0: tensor([-11, -51, -11, 12, -16, 41, 28, 8, 21, 0, 82, 45])
1: tensor([-122, 24, 30, 7, -32, -3, 10, 9, -30, -9, 44, -5])
2: tensor([-80, -74, -8, -1, -70, 0, 8, 53, 20, -51, 63, -64])
3: tensor([-110, -12, 17, 22, -51, -32, 2, 93, -17, -22, 108, -80])
4: tensor([25, 6, 8, -3, 23, -14, 17, 15, -26, -11, -40, 10])
5: tensor([25, 33, -2, -1, 23, -14, -35, -29, 15, 74, -33, -8])
6: tensor([-119, 6, 24, 36, -20, -10, 12, -9, -23, 1, 41, -11])
7: tensor([-67, 21, 27, 25, 13, 1, 24, 42, 1, -1, 25, -1])
8: tensor([38, 4, -5, -7, -12, 12, 9, -14, 12, -24, 9, 22])
9: tensor([51, 28, 0, -24, 47, 5, -8, 6, 6, 12, -62, -9])
10: tensor([20, 13, -35, -41, 22, 14, -8, -36, 11, -85, -33, 23])
11: tensor([59, 42, 24, -12, 25, -9, 8, 7, -10, 20, -40, 19])
12: tensor([33, 36, -2, -43, -24, 0, 24, -30, 30, 17, -4, 29])

tensor([32, -36, -8, 13, 28, -7, -42, -67, -1, 11, 20, 8]) 8 5 4
tensor([19, 29, 5, -26, -23, 1, 20, -25, 17, 24, 14, 38]) 12 8 11
tensor([-4, 4, 7, 20, 41, 14, -17, 17, -17, -6, 0, 10]) 4 8 7
tensor([-2, 6, 33, -9, 30, 12, 19, 30, -21, 9, -34, 11]) 4 11 9
tensor([-30, -1, 11, -17, -13, -9, 16, 51, 15, -19, -3, -24]) 7 4 8
tensor([37, 17, -17, 22, 26, 32, 47, 9, -20, 2, 43, 60]) 8 0 4
tensor([5, 0, 29, 4, -22, -18, 5, 38, 17, 27, -55, 4]) 4 11 9
tensor([-116, -27, -3, 36, -52, -32, 4, 96, 2, -25, 125, -83]) 3 2 1
tensor([-118, -17, 7, 45, -54, -34, -13, 85, 8, -22, 108, -75]) 3 2 1
tensor([39, 6, -16, 22, 32, -14, -33, 8, -19, 44, 25, -84]) 5 9 4
tensor([31, 25, 0, 17, 24, -21, -39, -26, -9, 71, -37, -19]) 5 9 11
tensor([12, -51, -17, -19, -40, 1, 0, -3, 28, -20, 7, 3]) 8 0 12
tensor([101, -15, -10, -36, 59, 11, -17, 12, 7, -1, -64, -4]) 9 11 4
tensor([6, 25, -19, -45, 4, 8, -18, -47, -7, -91, -34, -14]) 10 8 4
tensor([-53, 35, 45, 30, 2, -6, 32, 59, -28, 20, 15, 11]) 7 1 6
